D: rows in 4 groups, each row roughly a mix of its group's directions (some rows in no group)
D (102 x 10)
[[ -3  -4 -11 -13   3   6  27 -14 -13  24]
 [-18 -18  20 -14   8  -3   0 -11 -20  12]
 [-25 -21 -13  10  15  -4  -7   6 -17   8]
 [  1   6  33  10  -7  -5 -17  20   6  -4]
 [  9   0 -19  10 -21 -15   1   5 -25  14]
 [-35   0  18  -8  10   8   3 -14   1  -6]
 [ 12  -6 -12 -20   0 -19   0  26  16   0]
 [-16   2  24  11  31   5  -5   0  -7  -7]
 [-12  -4  -2   2   9  14  23 -24   9  20]
 [-23  -5 -19   8  26 -11  -1  -1  -9  14]
 [ 10   1 -20   3 -11 -11  17  24  -4  21]
 [-14   4  -1   9   2   7 -10 -25  31   3]
 [ 12  19   5  -4   4  20  -3  29 -12 -11]
 [-14 -24 -17  -8   0  -7 -25  12  -6  -6]
 [-17  31 -18  -6   3   2   6   0  19  -6]
 [  2   4  28   6   0   3 -11  -3  32   6]
 [  1  18  -8  -2  -7  12  13 -29 -15  15]
 [ -4 -17  10  -8  12  -3  34   6   4  13]
 [-12  18   5   8  22  15  -1 -24   5 -13]
 [  0   7   8  15  10  -1 -19  12  30 -12]
 [ 21 -23 -17  18 -12  -1  -5  14  -8   2]
 [  7   9  21 -13  17   5  15 -20  12  16]
 [ -6  28 -26  -5 -10 -14   5   4  -7  11]
 [  6   6 -18  28 -27  -3   2   3 -11  -4]
 [ 11   4 -10 -15  -2   2  29  -6 -14  22]
 [ -8  38   1   2  -5   1   3  -4  16 -15]
 [ -8 -32  -1   2  -7  -2 -14 -14  -6 -22]
 [ 27   9  18  -4 -13  -3   5  -1  23 -12]
 [ 23  30 -11  -2  -1   8  12  -3   5  16]
 [-30  24 -12  -1 -13  -9   1  -2 -13  -3]
 [  3 -20 -23   1 -22  -7 -12  16  -7 -11]
 [ 20   0 -13 -11 -25  -4  17   8   3  18]
 [-11 -23  10   4  -1  -9 -21  17  -1 -22]
 [ 25 -22  -1  18   2  16   8  -3  16   2]
 [ -4   2 -34  -7  -6 -15  -2  15 -14  14]
 [  1 -22   2 -11 -21 -23  -6 -12  11  13]
 [  6 -13  22 -14  -7  15 -11 -14  -3 -23]
 [  2 -18  -3 -10  26   1  13  -5  10  25]
 [  5 -23   7 -22  26   4   0   0   7  14]
 [  6 -24  29  -6  -2  15  -4  11   9  12]
 [  0   1  27  10 -13   2  12 -13 -24 -14]
 [-24   6 -23  14 -20  -5  -1   4 -16  -5]
 [  0 -22   0  -4 -15 -13 -21  25  -8  -6]
 [ 17   7  -9 -23 -14  20  17 -12  -8   2]
 [ -6 -29  -2   2  -6   4 -11 -17  -7 -26]
 [  7  -1   4  13  19 -33   1  18   2  -4]
 [-17 -13  -3   6   3 -15  -6 -33  13   2]
 [  0  11  32  -8  15  15 -13   7  -4 -13]
 [-12 -18  -2 -26  16  -8  -2   2 -14  20]
 [ 25  -8  10   0 -11  -5   7  -7  28 -15]
 [ 12  -4   6  11 -34  -8  -1 -21  -3   7]
 [ -8  -4 -24  -5   4   0   7   6 -35   1]
 [ -2  -1   2   1   2 -13  21 -25  12  25]
 [ -3  -1  -7  -2  -9 -25   6 -13  17  28]
 [ -4  -9 -19  10   2  19 -22   5 -25   6]
 [ -4  35  13  -9  -8 -15   3 -10 -11   4]
 [ 18   4  28   3  -8  -5  -4   4  27  -7]
 [-17  16   9  19   7 -10 -18  -7  24   1]
 [  8  12   4  27   4  18 -24  11   0  -8]
 [ -4  13 -11  -7   6 -11 -12  -5  37   1]
 [ -2  12  13 -15  -7 -10 -17 -20  24   9]
 [  1 -16  -2   8 -25  10  -6 -15  15 -22]
 [ 14 -14  16 -21 -23  -8 -14  14   1   3]
 [  5  -3 -22  10  10  23 -11  13 -15  17]
 [-13  -5 -21  -7   9   4   6   5 -33  10]
 [ 19  27  -2  -7  -1  23  19   7  -2   2]
 [ 11 -15  -5  -8  -4   4  17  14 -32  10]
 [-19 -21  17   4   8 -21 -19  -7   4   2]
 [-14 -36  -5   1  15   6   0   2  -6  15]
 [ 22  16 -20 -10 -20  15  10   8   2  -2]
 [-15  -1   2 -22  -2 -16  -4 -16 -12 -25]
 [ -3  -2  -1  11   8  -2 -29  17  23 -13]
 [-13 -17 -34  -2  -1  -4  -6  17  -8   5]
 [  5 -13 -18  -9  -6   2  11   9 -34  -7]
 [-15   6 -10  -7  25   6   4 -11   4  28]
 [ 15  16   1  15 -11  17  -4  -5 -29  -1]
 [ 23 -14   1 -24  -5  15  20  -1  -4   8]
 [ 11  25   7 -11  -2  16 -16  22   0 -11]
 [ -7 -20  11  16  11  19  12   8 -22   7]
 [-10 -10   8  -7  -6  -3 -23 -27  12 -16]
 [ -7 -11  -2   0  20   3   2 -18  28  19]
 [  4  -8  15  14   0 -10  -8  -6  36  -8]
 [  4 -10  34  -9  17   9  -5  -6  11 -10]
 [  7  20  19  -3  10 -13  -1  27 -14   9]
 [ 21  20   6 -17   6 -13 -15  17   8 -11]
 [ -1   2  19  20  11   2 -12  14  24 -15]
 [-10  19  21 -15  -2 -14   3 -14 -20  11]
 [  9   2   1 -13 -10 -25 -13  16  17 -19]
 [ 18   5  14 -17  23   6  -1   1  26  -3]
 [-10 -10  11  27   7  18 -20   6  -9 -10]
 [ 22 -15  20 -10 -14  12   5  -3  21  -3]
 [  2   5 -16  15 -20  -8 -15  20  -8 -20]
 [ -2  33   1  10 -13  -2  -4   3   9 -23]
 [  1  -4   4  -5   3 -19 -13  19  29 -15]
 [  4 -16  15 -13  -1 -22  13  21  12 -12]
 [ -7  11  24 -25  21   0   0  -9   9   1]
 [ 17 -29  10   5   9 -18   6  14  10  -6]
 [ -5 -30  -2   4  -6  -8 -15  19 -15 -14]
 [  4   9   5 -14  -6  -4  33 -21  -6  12]
 [-13 -10  -1  14  -5  16 -16 -10 -30  -4]
 [-12  32  -8   4  11   1 -21  -3  14  -5]
 [  2  22  32 -11  14  11  -9   3   4  -1]]
the one row of each list that fits no group (the others fit one group, some only roughly)
    q_700: [  9  12 -32 -12   4   7   4  -5  -2  24]
    q_701: [ -7 -18  11   2   1 -21 -14  27  -7  10]
    q_262: [ 16  29  -4  -1 -16   4  15   7  -5  18]
    q_623: [-11  14  17  24   5  11  -9 -21  12  -5]
    q_259: [-14  11  14   6  19   7 -28   7  -2 -17]
    q_514: [  8 -10 -21 -25  18  -5  -6  16   5  11]
    q_447: [ 11   5  31  21   4   4   8  14   7 -14]
    q_37: [-28 -22 -11  11  -1   9 -17 -10  -7   5]
    q_62: [ -5 -26 -10  12   0  -8   1  26 -18  -6]
    q_33: [ -9  26  12 -25  15  -5  -9   2   9 -12]
    q_345: [ 22  -6  14   7  -3  -3 -17  19  -2 -25]
    q_660: [  1 -16   5 -19  -8 -27   0  17   7 -16]
    q_756: [-13   9  -1  18  -8  10  -8   5  10 -34]
    q_676: [-11 -11  -4  -5   2  18   2 -27  23  14]
    q_908: [-18 -14  28  15  10  -4   3  -1  12 -16]
 => q_262
    q_34: [-21 -17   3  -2  18  -9  -3  26  -9  10]
    q_177: [ 11  12 -20 -18   7  -3  23   2 -21   7]
    q_709: [-1 19 15 -7  7 -9  7 -9 15 31]
    q_13: [  4 -13  35 -12   8  -4  -3 -10 -16   7]
    q_805: [-14 -22  24 -17  10  -1 -14   5  -9 -11]
    q_173: [-27 -25  -3  -4  -2  -4 -16 -10 -15  -7]
    q_41: [ 11  -6  21   0  20 -10   3   4  27  14]
    q_153: [ -9  17  22   8  -2  12   3  -9  20 -22]
    q_388: [ -9  25   2   2  13   0 -21  27   3  -3]
    q_784: [-14  11 -16  13  12   7 -21  10  -5 -23]
 => q_34
    q_8: [ -2  18  10   9 -24   7 -14 -11  19 -16]
    q_572: [-26   7  27  -3  -2  -2  -1 -16 -17  -5]
    q_638: [-19  35  -7   1   9   1  -7  -5  -7  13]
    q_277: [ 15   6 -14 -14 -22  11  10  -4 -21 -15]
    q_296: [  6 -11   5 -12  -8  -2  32   3 -23   8]
    q_531: [  9  -3   2  -5 -21  -1   4  -3 -38  -6]
    q_759: [ 17 -10 -12   8   3   7  20 -14   7  27]
    q_899: [17 19  9 24  6 10 -9 18 14 -5]
    q_30: [ 31  -5   0 -17  -3  -2  23  -2  12  -5]
    q_468: [ 18   2   3   4 -11 -18   3  22 -17 -22]
    q_858: [-26 -33  -2 -10   4 -10  -7  -1   4  -3]
    q_337: [-2 -9 25  0 17 30 -5  2 -4 -8]
    q_924: [ 11 -13  38   4   7   6  -8  -8  -1 -11]
    q_635: [-14 -12 -11  21  16 -15  14  11 -12  16]
    q_610: [ -2  -6   4   8   7 -14   3  36 -12  16]
 => q_337
    q_351: [-12   6  11   7   5  13  21 -30  -5  11]
    q_214: [ -8  -4 -14   2  24  10   6   4  24  22]
    q_353: [  6  28 -20   4   4   2  17  13   3  17]
    q_663: [ -3  -2 -30  22 -13   7  -1  12   9 -13]
    q_749: [  2 -26   3 -10 -12  17   3  12 -26   0]
    q_2: [-13  23 -19 -18  -2 -18 -10  13  -8   0]
    q_732: [ 26  -2  17  21  -6  13  11 -13  11  -3]
    q_556: [ -4 -19 -14 -11 -13  19   5  -1 -29   0]
    q_809: [ -8   2  23 -10   2 -15 -10 -26  15  11]
    q_561: [ -8 -10  13   7  15   2  19 -32   1   3]
    q_920: [ -9   3   9 -18  16 -10 -14  -9  30   7]
    q_463: [-16 -18  -4  19  19  19 -12  12  -5   7]
    q_788: [ 28 -10   8 -19   0   4  19  15 -13   5]
    q_145: [  0  -4  41 -14   5  -5  -7  -2   4   8]
 => q_920
    q_933: [-25  -4  -2  -8  10  -5  -6 -21  27   3]
    q_594: [-16   4 -22  15  15   3   1   5 -28   4]
    q_859: [  0  32   1 -10  -1  -2 -22  17  13   1]
    q_507: [ -4 -23  11  11   2  13  17 -22  -5  17]
    q_181: [-11   3  -1  -6  -7 -13 -38   3  12  -9]
    q_218: [  4  19 -17  11  12  24  -2  -8   9  21]
    q_505: [ -2   0 -23 -15 -12  24   8 -21  -8   3]
    q_352: [ -6   8  14  14  -6  17   0  -4  21 -28]
    q_549: [  3 -18   0  27  -7  15  -5   3  13 -22]
    q_137: [  7  -9  24 -14  11  -3   9 -17 -10  23]
    q_947: [ 2  5  0  6  9 -9 31 -5  2 29]
 => q_594
    q_19: [  8 -29   4 -15 -23 -14  -1  -1   4  10]
    q_332: [-14  -5  -6  -8  -6  16  -3  10 -36   6]
    q_713: [  2 -15  -2   8 -18 -13 -15  14 -28  -6]
    q_939: [ 12  28 -22   6  -5  12   8  -4 -18   5]
    q_219: [  5  28   3  -4 -11  -2  12 -31   2  -1]
    q_498: [-14  -9  23  -1  11   1 -26   2  -5 -19]
    q_977: [ 10  36  20  -6  -7 -10   0  -7  -3  -4]
    q_275: [-14  -7   0  15  -9   7 -16  16   3 -31]
    q_945: [-12  -2 -31  -1  23  -5   7  -9 -11  12]
    q_912: [-13  11 -30   8 -10  -1  -1 -20  -6 -16]
    q_693: [-11  16 -28  14   7  11  -8  -8   2 -20]
    q_286: [-13 -14   8   8  18  -5 -15  19  23  -8]
    q_250: [ -9  -6 -28   4 -15 -14 -24   3   6  -9]
    q_462: [-21   9  -3   8 -13  -4 -18  13  -8 -27]
    q_591: [-15   2  16  11  11  12  22 -24   6  10]
 => q_939
    q_863: [ -2  11 -10   0   0 -23  -2  26   3  25]
    q_906: [ 11 -21   8  -8 -13 -16  19   5   0  23]
    q_36: [ -4  20   2   2 -13   3   6 -34 -15   1]
    q_647: [-13 -25   9   3  14  -7  -6  22  18  -9]
    q_167: [-12  13 -14   2   8  15  -4 -27  11  18]
    q_200: [-13  27  20 -12   6   2  -6 -22  -7   4]
    q_130: [ 22  18  11 -14  -5  14  23   2   2  13]
    q_985: [ 18  -9  25  -2 -13  -3  -3  27  -4 -11]
    q_321: [ 19  -4  17  -2 -16  -2  -1  26 -18 -10]
    q_434: [ 11  -3   6 -16 -19 -16   3  -4  18  26]
    q_658: [  5  10  24  -8   8 -11  10  18   2  26]
    q_224: [ 10   1  -1 -23 -19 -15  18  -8 -21   0]
    q_726: [-18  10  13  11  24   0 -23  10  -5 -11]
    q_143: [-19   9 -12   7  -6   4 -11  17   7 -30]
    q_515: [  7  28  -3 -10 -10  -8   3   0  17  25]
 => q_200
    q_429: [  4  26  -3 -13  23  -4  12  -7   5  20]
    q_70: [ 11  20  -1 -15 -13 -14   2   4  16  25]
    q_657: [  7  -7  10 -12   8  15   7 -15  27  19]
    q_722: [ -8  18 -14  -1 -16 -16   7  -5 -23  18]
    q_902: [  6 -11  10  -4  12   5 -18  17  17 -26]
    q_295: [ -6 -25  12  -6  -7 -15 -10  16 -10 -21]
    q_921: [-10 -14  -1  12  13   3  12 -36  -2  -4]
    q_576: [ 12 -22  -1  -8  26 -11  16   7   4  16]
    q_201: [ 11   0   0  -1  -8   6   3 -25  33  -5]
    q_207: [  3   0  30  15   6   6  10 -23  -4 -13]
    q_734: [  5  -1   4  -4  -4  -4 -10  41 -11   6]
    q_56: [-20 -14  -3 -18 -11 -20 -10 -17   9 -11]
 => q_207
    q_928: [ -2 -33  20  11  -8   1 -10  13   3 -10]
    q_372: [-14 -22  -2  18  15   5  -6   5 -17 -21]
    q_496: [-18  30  14 -11   2  -3  11 -19   0   5]
    q_776: [  4 -10  37  -8   9   5  16  -7  -5   5]
    q_361: [ 10  -7 -15   3  16  10  11  25   6  23]
    q_987: [ -3  10   1   0  17  -1   3 -22  32  12]
    q_320: [ 15 -21  14  -4 -17  -1   5   1 -20 -21]
    q_220: [14  8  2 -3 -1  1 33 -1  1 26]
    q_53: [  7  -5 -28 -22 -15  -7 -17   4 -12   0]
    q_119: [-10 -18 -21  18   0 -21   0   0  -9 -18]
 => q_320
    q_599: [-28  23   7   7   3   9 -20   0  -5  12]
    q_667: [ 13 -13  16 -13 -12   6 -10  26 -13 -11]
    q_473: [ 36   0 -10  -5  -3 -14  18   7   6   6]
    q_29: [-11  -3 -32  22   7  -3  -1  14  -8  -8]
    q_551: [ 21  14  -8 -10 -13   7  24  14  -2  16]
    q_729: [ 22 -25   0 -11 -17   8  11  -9   9 -14]
    q_828: [-12  27  24   1   0  10 -17   5   8  12]
    q_682: [ -3  28 -13 -15  12  -2  15  -6  16  14]
    q_742: [  5 -26  -6   5   7  14  15 -18   4  22]
    q_567: [ 33  -5  14  -8 -12  -8  12   8   7 -14]
    q_738: [  2 -20 -12  16 -15  -3   8  -3 -23  20]
    q_455: [-16   5  -7   1   0 -10 -27 -20  20 -10]
 => q_473
    q_596: [-31   4 -22   5   5  11  -6 -15  -9   7]
    q_102: [ 16 -13  25   1 -20   3  -5  19  -1 -14]
    q_99: [  2 -32 -16 -13  15   4  -7  15   4   6]
    q_583: [ 15   0 -15  -8  17   5  -7  20  25 -12]
    q_420: [-19   1  33   1  -4  -2  -3 -16 -16  -9]
    q_639: [ -8 -21  11  11  24   1   1  24  14  -3]
    q_384: [-10 -19  26   3  16   8  -5 -11 -10 -18]
    q_942: [  8 -12  23  10   9  18   0  -2  21 -19]
    q_864: [-20   9  13   7 -20  -9  -9   0 -25 -14]
    q_341: [  3   7  19  20  -1 -20 -14  10  19 -14]
    q_27: [28 23  5 17 -5 13  3 13 -7  3]
    q_438: [ -9  -2  10  -1   7   1 -33  17  -6 -20]
    q_149: [-11   5 -31 -13  -1 -19  17  -9  -6  -1]
    q_324: [ -2 -19  -5   2  -7 -19 -10  32 -11   6]
 => q_149
    q_280: [ -6 -15  27  -1  -2  -4  24  -5 -20  -6]
    q_93: [-10  -7 -22 -15  -8  20   6 -11 -23   2]
    q_806: [  8  -9  -6  11  18  20  10  19 -14  18]
    q_564: [ 12  12   3  -8  -7  11   6 -24  30   2]
    q_140: [  1   3 -36  -2 -21  -2 -13   6   2  -7]
    q_790: [ -5 -24  34  -2  10  -9   2  -7  -5   3]
    q_92: [ -1   5   6 -12  -6 -18  -1  -8 -32  20]
    q_408: [-20   9  32   3  -2   6   2 -19  -3 -12]
    q_870: [  0 -12 -18  18  -9  12   7  18 -26  -1]
    q_797: [ -8 -25 -28  -6   3   9  10 -11 -15   3]
    q_222: [  6 -24   3  -5 -12   9 -12  12 -16 -25]
    q_112: [-28  -9 -19   5  -4  17  -8 -16 -11   8]
 => q_870
    q_340: [ 22  15   2 -13 -12  -5  23  -2 -20   6]
    q_669: [  5 -32   7   2 -22  17  -4   2   1 -11]
    q_890: [  5  26  -2  19   5  11 -21  -8  18   4]
    q_287: [-17  -3   4  16  -9 -14 -27 -15  12 -10]
    q_150: [  2 -11   0 -10  18  -7  20  15  26  14]
    q_704: [-14  -4   0  10  25  10   3   1  29  12]
    q_151: [-14  -2 -13   3  -3  -1 -29 -13   8 -24]
    q_715: [-10  14 -22  22  19   4   4  17  -9  -3]
    q_801: [ -1  20   5   8 -18   5 -12 -16  27 -10]
    q_370: [ 1 39  4 -8  7  6 -4  7 12 13]
    q_649: [ 21  15  18  10  -6 -20   2  12  12 -14]
    q_216: [-25 -19  -4   0  -2  -6 -28  -8  -1 -13]
    q_711: [-19 -13 -13  18  12 -11   8 -26   3   3]
    q_770: [ 14 -12   4   4  -1   0  36   9 -10  14]
 => q_287
